(in the rows, 128 means zero)
A single turn carries every row of the set below to another of its rows. Some are shown first; where does it send the rows asked next?
Gokog: [152 120 100 122 128 139 133 173 133 109 124  99 125 123 158 115 154 128
 119 143 136]
domos: [153 113 140 141 112 135 129 157 108 143 127 128 128 149 127 114 144 132
 145 129 154]
dudov: [139 139 118 112 134 148 138 170 123 118 146 103 106 135 154 123 160 137
 136 140 147]
gab: [152 115 106 118 125 141 139 174 135 106 122 102 129 125 156 120 153 129
 116 136 141]
tapiz: [177 124 136 124 139 130 165 159 119 150 137 103 124 113 154 128 148 125
 118 169 140]
Ril: [181 121 139 120 130 126 154 154 119 147 149  89 129 119 151 114 146 121
 129 165 154]
situ: [152 114 125 119 108 132 131 170 118 145 136 111 133 130 132 124 129 107
 159 141 126]
vopa: [138 118 124 118 152 110 162 150 107 160 129 111 137 134 149 124 141 125
 126 114 129]
bika: [149 117 125 143 120 135 142 172 105 148 119 136 127 128 136 147 138 128
 132 140 121]
fitat: [150 121 117 122 133 104 155 142 110 163 128 123 119 154 128 135 152 138
 141 148 142]
muv: [142 112 124 121 147 110 152 143 104 158 135 109 139 138 148 112 144 127
 130 112 142]
buf: [160 111 108 120 128  92 151 148 114 155 122 110 136 140 128 139 141 123
 139 147 132]
bez: [161 131 111 129 153 132 127 172 115 107 122 112 107 125 149 122 157 129
 131 140 148]
pum: [143 141 118 118 131 142 131 170 123 114 142  97 109 136 154 115 160 138
 136 140 148]
lenol: [165 123 109 128 152 131 126 169 111 105 129 111 110 122 148 128 155 124
 136 136 154]
foz: [180 125 149 132 135 128 160 152 115 143 137 102 128 127 149 119 152 136
 114 159 160]
rotu: [150 116 121 111 114 103 156 143 126 157 124 106 137 156 126 123 145 131
 139 142 141]
romu: [172 107 111 123 116 130 154 157 107 137 124 118 116  97 151 128 136 141
 160 144 137]
pim: [141 112 120 110 150 111 156 147 111 161 136 107 136 133 149 113 140 117
 139 118 133]
kop: [162 125 136 124 116 139 163 154 109 135 116 126 108 115 145 127 142 159
 153 134 146]
dib: [167 114 129 119  95 130 154 153 114 127 127 102 128 114 148 117 134 150
 156 131 149]

romu -> dib
rotu -> fitat
foz -> tapiz
And these:
dudov -> lenol
vopa -> pim
pum -> bez
situ -> domos

A single turn carries every row of the set below to another of its rows. Some are shown first; where does it send the rows asked next?
Mel: [107 127 126 151 130 118 108 120 105 141 112 106 140]
per: [125 142 143 122 133 114 123 141 145 130  77  93 127]
pimu: [128 141 127 165 121 111 107 115 111 123 112 113 141]
sopi: [118 139 128 151 146 122  99 123 112 132 114 118 133]
penam: [134 139 116 146 128 130  99 131 143 136  96  98 151]
suz: [133 134 123 147 142 122 102 132 136 144  92 100 155]
seso: [133 142 122 154 129 127  98 129 139 139  86 103 154]
ton: [145 128 127 131 112 109 116 130 148 105  90 115 125]
Mes: [132 139 129 144 131 108 130 154 117 121  98 107 119]
Dizak: [118 139 120 154 145 135 114 114 113 128 111 112 126]
zeve: [123 134 134 138 116 100 141 101 146 134 100 124 129]
megad: [110 148 130 150 130 118 100 130 111 122 117 111 142]
Misa: [145 125 124 133 116 122 121 127 151 107  85 112 130]
kifi: [112 139 130 157 148 115 103 123 116 136 113 117 133]
nifur: [105 135 133 129 143 116 107 144 140 136  93 104 122]
kota: [127 118 145 129 130 116 119  97 134 112  82 116 151]
gadez: [125 115 142 130 133 124 123 112 146 107  96 127 160]
tili: [100 138 141 131 134 134 119 139 143 139  89 106 133]
kikor: [145 122 123 132 120 110 114 122 159 110  93 106 135]
Mek: [135 124 143 133 126 137 109 122 123 112  81 119 156]
dor: [130 137 124 141 111 107 146 126 140 131 118  99 130]
piduz: [109 128 144 129 140 126 118 142 134 141  91  93 124]
zami: [124 124 141 140 118 100 145 107 147 123 111 109 133]
Molu: [143 125 140 145 128  94 134 129 123 124  99 120 160]
Muke: [138 136 134 153 121 103 141 129 125 126 101 117 165]
mef: [128 128 134 133 117 100 140 108 144 125 117 127 135]
Musi: [136 134 129 140 131 111 129 154 109 128 104 111 127]
kofu: [111 138 131 158 135 129 118 120 112 127 116 119 123]
pifos: [128 123 147 122 133 121 121 116 142 102  93 127 158]
lasaf: [133 128 122 139 128 106 116 153 116 122 105 106 118]
tulez: [110 129 131 122 144 127 118 134 131 132  93  90 122]
Gotid: [133 139 130 129 125 110 147 110 144 115 123 113 135]
siso: [115 129 149 133 132 118 123 117 134  91  89 120 153]
Nure: [ 97 134 135 127 128 125 121 145 133 142  93 104 133]
Sopus: [113 129 130 159 134 126 105 120 112 132 116 104 130]
Suto: [127 114 155 134 126 120 121 109 137 105  86 121 151]
Tad: [126 120 133 131 120 101 147 116 144 123 117 127 135]
bele: [142 140 138 150 129  97 134 125 130 127  98 114 169]
takos: [117 134 138 139 115 107 141 109 155 126 105 117 121]
lelaz: [116 125 135 133 118  92 144 111 138 115 109 106 137]
godif: [106 139 135 123 140 116 112 146 139 143  99 102 126]
kel: [126 126 147 119 115 124 118 117 134 117  89 134 157]
napi: [121 149 138 121 142 121 115 133 135 144  89 106 117]
moz: [116 129 155 142 132 125 125 112 132 103  90 128 156]

seso -> Muke
tili -> moz
zami -> piduz
And these:
Mek -> pimu
siso -> Dizak
Tad -> nifur
kota -> Mel
kikor -> suz
godif -> pifos
kel -> megad
bele -> Musi

A single turn carries every row of the set below to another of its rows. Some are shown first; where does it send the rows asked next?
bito: [123 139 125 137 118 120 140 147 145 124 132 138  96 126 130 139]
Fabon: [159 151 125 131 120 130 121 124 134 128 146 123 114 155 115 130]
Dila: [148  98 125 141 141 141 123 123 147 131 146 131 108 122 127 133]
soriv: [166 120 117 130 127 143 119 129 134 124 124 123 135 127 121 156]
fufa: [128 139 136 154 118 100 129 142 138 116 127 121 111 122 109 129]
toz: [155 116 129 137 124 105 120 121 129 130 123 125  95 132 116 155]
litud: [117 111 120 151 123 133 116 123 126 112 141 116 111 150 111 114]
kul: [121 114 125 145 132 153 132 112 148 100 129 116 117 127 114 129]
sufa: [136 112 144 132 142 139 110 128 118 119 142 118 107 129 148 135]
voro: [117 116 132 124 137 117 111 134 145 117 136 100 135 140 128 121]
Gorer: [144 149 127 137 141  94 117 119 128 125 126 117 101 128 121 137]
zof: [138 146 126 118 113 107 128 137 149 128 121 116 112 132 136 126]
Reseg: [120 119 120 112 120 100 112 122 146 114 134 109 120 128 132 138]
Vubov: [119 125 109 119 134 146 115 128 142 124 143 136 123 145 108 156]
lat: [117 129 135 149 136 159 119 128 126 126 115 113 121 122 117 124]
pedav: [115 137 125 142 142  98 113 123 132 112 128 119 107 111 125 141]
deba: [144 117 111 138 134 138 101 124 145 148 126 111 111 143 128 122]
lukan: [127 120 132 143 120 141 132 142 138 118 134 143  93 149 120 130]
Pana: [125 149 109 140 126 108 121 128 133 111 115 134 118 109 115 144]
safar: [142 127 116 135 118 155 120 126 134 121 101 124 105 145 123 147]
zum: [123 129 124 134 122 159 117 121 131 132 105 119 123 126 112 121]
Fos: [131 128 133 131 119 101 128 139 131 120 103 110 121 113 128 140]
Pazos: [126 115 124 132 130 146 109 107 118 134 127 115 114 151  99 130]
zivek: [130 133 139 153 144 152 114 124 118 130 127 103 119 132 114 130]
rivam: [133 145 112 132 131 102 128 118 131 124 127 139  95 134 106 144]
tesak: [124 114 114 124 127 105 123 125 152 131 115 121 127 110 111 145]
lomet: [132 130 129 147 136 147 113 118 113 132 131 108 116 150 100 137]
dafo: [133 133 120 141 126 138 129 141 105 120 114 110 126 154 119 142]
Nonos: [141 139 135 127 125 125 121 151 136 136 117 115 114 156 133 124]
Nuv: [166 143 128 136 123 143 116 121 134 119 147 124 122 144 116 130]
Pufar: [148 135 110 127 129 105 122 115 130 126 114 130 115 104 124 131]
mup: [130 117 121 124 122 151 109 108 127 138 113 115 120 139 110 118]
fup: [131 128 106 127 112 111 115 126 135 106 141 124 125 132 110 164]
Lusa: [139 104 127 112 127 136 122 111 132 121 129 122 116 117 146 129]
Firup: [126 118 110 125 136 103 124 107 131 124 126 137  98 115 118 138]
Kugal: [102 137 120 140 136 139 118 147 135 116 141 127 127 128 125 150]
gal: [148 148 128 124 115 141 126 133 138 119 130 121 135 135 124 111]
Fud: [165 129 115 140 123 115 123 125 129 123 146 122 120 119 124 157]
sifum: [130 123 129 153 139 100 117 137 140 140 136 123  99 127 114 146]
goni: [137 123 119 138 153 140 127 126 138 137 127  96 137 130 125 131]
zife: [122 119 121 130 118 136 120 131 133  93 129 119 141 137 109 151]
Tasuv: [133 122 145 132 141 123 111 124 120 117 147 104 110 135 146 135]
sutef: [115 119 108 119 127 139 121 127 142 129 142 145 107 145 115 150]
zan: [151 151 119 132 114 141 126 133 139 117 128 123 139 120 125 126]
Safup: [130 105 133 104 133 136 115 116 126 116 128 113 122 132 143 132]
ler: [107 134 119 135 135 146 120 152 137 127 140 137 122 136 122 139]
kabi: [139 115 127 145 135 119 133 130 136 125 151 130  98 110 137 144]
Futor: [144 119 116 133 112 108 127 111 147 115 125 131 112 124  96 145]

voro -> zife
Futor -> toz
Kugal -> zan
And these:
goni -> kul
zivek -> lat
Nuv -> sufa
bito -> zof
Gorer -> pedav

A single turn carries every row of the set below to another of its rows. Some are shown first; where does it send the rows asked next?
E: [162 116 122 123 133 104 122 126 109 111 146 145 100 130 120 121 117 121
 128]
P: [160 119 110 134 117 123 145 101 128 111 131 129 120 131 128 115 126 105
 117]
C: [142 138 154 131 170 127 128 127 137 127 132 145 118 126 109 109 130 102
 132]
Z: [115 149 146 112 105 114 126 133 119 125 132 132 116 125 110 134 132 107
 124]
S: [151 148 152 127 121 135 118 127 124 116 152 155 146 119 102 129 130 118
 129]
L: [135 139 122 136 127 131 117 103 129 106 142 159 123 115 139 133 118 124
 113]
Q: [138 125 128 129 125 107 129 120 115 144 131 141 120 132  99 123 131  83
 138]
R: [135 137 133 126 153 153 131 115 127 133 128 147 121 115 146 123 133 112
 130]
N: [122 145 132 136 122 124 152 112 148 108 134 127 135 124 128 122 129 107
 141]
Y: [140 139 157 129 136 149 123 123 114 138 132 112 119 139 123 103 141 117
 130]
D: [147 123 134 155 117 120 133 118 128 117 133 120 149 149 121 115 147 118
 128]
U: [142 147 162 142 121  90 131 121 122 134 132 149 126 134 130 111 142 125
 124]
M: [135 119 144 126 133 109 109 123 125  91 121 138 122 128 109 106 143 120
 140]
T: [139 133 136 128 142 121 127 120  99 136 133 139 123 126 137 121 132 157
 127]
V: [141 131 133 122 117 121 138 131  96 144 124 123 103 117 122 132 120 121
 135]

Z -> C
P -> V
M -> U
And these:
L -> E
N -> Q

A single turn carries every row of the set below to another of its rows. Some are shown first; where does it send the rows asked next?
pupat: [128 119 122 144 154 134 128 121 123 130 137 123 121 142 120 129 144 113
 160 118 114 110 128 132 126 135 123 141 138 126 149 149 103 138 125 162
 111 121 115 128 133 118 136 130 135 133 124 131 116 123 131 110 137 124
 122 135 131]
kunin: [127 125 128 140 112 133 117 120 134 143 126 130 123 133 134  85 103 136
 120 118 131 113 105 116 119 140 123 124 121 141 117 112 147 131 102 100
 125 149 137 137 147 135 131 134 116 133 115 114 137 108 110 125 144 137
 140 108 141]
buk: [130 116 123 141 147 131 129 134 127 135 132 128 124 146 115 132 140 116
 160 126 123 113 128 138 133 127 125 145 140 113 135 150  95 131 131 169
 117 125 121 126 134 124 137 136 144 135 128 129 122 130 124 113 138 129
 119 126 124]
Dola: [122 132 127 141 107 136 121 120 122 134 148 129 121 152 133  95 107 141
 126 128 133 109 116 114 103 141 112 123 116 139 121 106 135 138  92  95
 113 139 138 144 150 135 124 130 119 122 107 107 140 115 119 126 141 134
 145 114 145]
tupi: [127 127 134 135 111 142 109 127 141 144 125 134 128 139 125 100 100 141
 102 131 137 118 112 115 129 134 118 118 114 125 115 114 143 115 106 106
 122 146 133 141 147 133 135 137 133 131 108 116 143 117 102 138 132 141
 145 108 139]
gev: [140 126 135 126 109 140 134 141 135 146 129 157 161 118 136 102 100 138
 116 125 123 120 118 101 118 109 145 119 132 131 144 101 114 132 140 131
 124 125 136 130 157 107 143 133 123 123 123 107 144 124 119 132 107 145
 121 124 131]
Meb: [126 120 128 141 149 136 124 127 126 131 143 127 123 149 116 138 143 118
 156 127 121 116 138 136 123 132 117 143 136 114 144 147  93 130 118 167
 110 115 117 130 135 127 134 128 145 131 125 128 122 133 130 118 134 128
 127 132 131]
tela: [120 125 123 151 154 140 121 116 125 128 132 129 114 138 117 133 145 109
 150 130 114 118 130 138 128 135 114 140 133 121 154 151 102 127 120 157
 101 121 115 127 133 125 133 127 139 128 117 127 116 122 126 117 137 124
 129 131 132]
lop: [ 95 145 107 142  93 144 133 135 125 133 144 122 119 139 150 104 117 150
 129 128 118 114 117 120  88 134 116 116 108 105 127 113 124 133 124 108
 107 146 128 124 150 134 128 125 131  99  90 115 126 124 129 125 139 141
 127 113 125]
gumu: [106 137 116 129 102 156 123 137 135 137 144 120 137 143 148 116 114 162
 114 122 123 113 119 116  96 130 131 105 105 100 134 110 131 123 132 124
 116 138 118 129 147 119 143 125 142 109  84 128 128 138 127 133 123 142
 130 125 130]
Rupe: [123 129 128 138 158 126 135 116 118 135 144 128 120 135 132 153 140 115
 152 141 113 136 131 127 125 147 119 130 143 122 143 151 105 127 129 143
  99 116 117 132 120 131 130 125 137 128 115 111 111 131 133 131 129 137
 124 131 140]
kerup: [102 137 114 131  97 144 122 140 149 143 140 119 122 125 146 101 113 151
 109 112 119 125 128 112 102 140 116 112 110  93 119 119 129 122 122 121
 126 142 124 123 148 142 139 124 143 118 104 122 128 126 121 135 140 149
 131 110 126]
pul: [122 123 123 148 147 137 121 130 129 134 128 133 117 140 113 137 141 109
 151 139 121 120 131 142 136 125 115 143 135 110 140 152  95 120 128 163
 107 124 121 124 136 129 133 134 147 129 121 126 123 128 118 119 137 130
 126 124 125]
Suf: [111 126 119 122 103 148 123 139 145 149 133 120 141 124 153  98 116 160
 117 102 121 118 111 121 105 131 140 111 116 104 127 114 137 122 133 130
 132 144 123 118 146 127 149 126 136 124 101 134 129 136 126 129 135 148
 127 115 130]
kozof: [131 119 127 132 157 121 143 123 117 140 140 125 130 135 137 146 139 121
 164 129 116 129 121 128 128 142 133 133 150 127 137 149 108 132 136 150
 111 121 120 128 121 126 134 129 134 135 122 115 111 134 134 123 131 137
 117 128 138]
pire: [132 130 130 136 107 129 135 132 140 147 125 154 139 103 137  85 102 122
 118 117 114 127 124  98 114 124 129 125 134 134 141 108 116 138 128 118
 123 129 140 124 158 125 133 129 114 125 138  99 141 107 118 129 125 145
 123 114 132]
Bop: [133 131 127 136 103 132 145 135 120 138 139 156 148 125 141  94 105 133
 137 130 118 114 117 102 101 114 135 127 135 142 146  98 109 149 128 116
 112 124 142 129 160 113 129 129 109 112 124  96 140 115 128 123 119 139
 118 123 132]
tipob: [133 137 136 130 106 140 126 136 145 143 131 157 142 113 126 103  98 129
  98 131 119 130 135  94 121 121 122 116 125 120 143 106 113 125 128 124
 118 120 134 134 158 121 137 128 132 121 127 100 144 116 112 144 110 148
 129 122 134]
rek: [127 121 126 139 158 122 139 118 119 141 129 130 122 126 138 142 140 111
 159 133 114 132 115 129 134 142 130 135 148 129 140 153 113 128 141 144
 107 128 120 126 118 130 131 130 131 134 120 113 109 126 130 123 134 137
 117 123 136]
pogag: [136 121 135 127 109 141 114 137 134 147 126 133 145 150 129 104  99 152
 118 129 144 107 102 121 128 122 138 119 119 128 111 109 141 119 118 116
 132 148 138 139 149 123 142 144 133 132 105 121 145 128 107 129 126 142
 138 110 137]
Lumak: [128 126 131 132 153 124 133 127 121 139 145 130 125 140 129 157 137 121
 153 142 119 137 132 128 128 141 121 132 146 114 134 152 100 123 132 152
 106 116 119 132 122 134 132 128 145 131 121 111 115 136 129 134 126 141
 124 128 137]
gese: [104 134 111 134 101 149 133 135 123 139 138 124 140 137 159 102 119 160
 137 119 121 107 102 128  91 123 140 113 114 116 135 108 132 133 133 118
 115 147 128 120 147 119 137 129 125 106  84 125 124 134 133 118 133 138
 123 117 128]
Baf: [101 134 109 136  95 136 132 138 137 145 133 122 122 119 156  87 118 148
 133 111 119 120 110 122  97 134 126 121 118 109 122 116 130 131 124 115
 124 150 134 112 149 142 134 126 126 115 106 121 126 122 127 121 152 146
 124 104 124]
bunen: [131 118 127 133 155 119 140 128 120 145 130 130 128 129 133 146 137 118
 160 136 118 133 118 131 137 137 133 137 151 121 131 153 107 125 144 151
 114 126 123 126 121 131 133 135 137 135 124 115 113 133 126 125 133 141
 116 122 132]
Kiv: [123 128 128 139 154 125 132 122 122 138 134 133 117 130 128 153 136 112
 148 147 117 140 127 129 134 142 118 132 144 116 136 156 104 119 133 144
 102 121 119 129 122 137 129 130 142 129 117 110 112 130 124 134 129 139
 123 124 135]
zel: [125 142 127 141 101 133 137 130 129 134 142 156 130 120 132  97 102 124
 118 134 114 125 135  96 102 127 112 124 127 131 144 103 105 142 118 110
 106 120 139 133 161 128 124 123 117 110 127  89 142 109 123 134 122 142
 127 121 134]
gez: [122 120 120 152 153 135 126 123 126 133 119 129 115 132 117 129 141 106
 154 129 117 114 122 138 137 129 121 143 138 119 145 154 104 128 132 158
 109 131 117 125 131 122 134 135 137 131 121 128 117 120 120 112 139 125
 120 126 124]
nasof: [132 127 135 128 105 143 119 137 122 139 146 134 143 169 129 114 102 157
 124 140 143 104 111 121 112 123 127 120 115 127 114 103 130 127 108 113
 119 137 138 148 151 122 135 137 134 122  98 114 147 133 115 131 123 137
 141 118 140]
segod: [133 137 133 131 103 143 135 139 125 134 146 158 151 136 131 115 101 138
 119 142 123 117 130  99 105 113 128 118 125 128 148  98 104 136 130 121
 106 117 135 139 161 110 134 129 125 108 113  97 144 124 123 137 104 140
 125 130 135]
tipu: [131 124 129 132 107 134 129 129 114 137 148 130 139 163 137  98 106 153
 141 127 139  99 103 120 102 130 131 126 120 142 117 102 134 143 104 106
 121 141 142 143 150 124 131 136 118 124 105 112 143 125 123 119 135 134
 136 117 142]

Bop -> zel
gumu -> gese
And these:
Dola -> kunin
gez -> pul
Lumak -> kozof

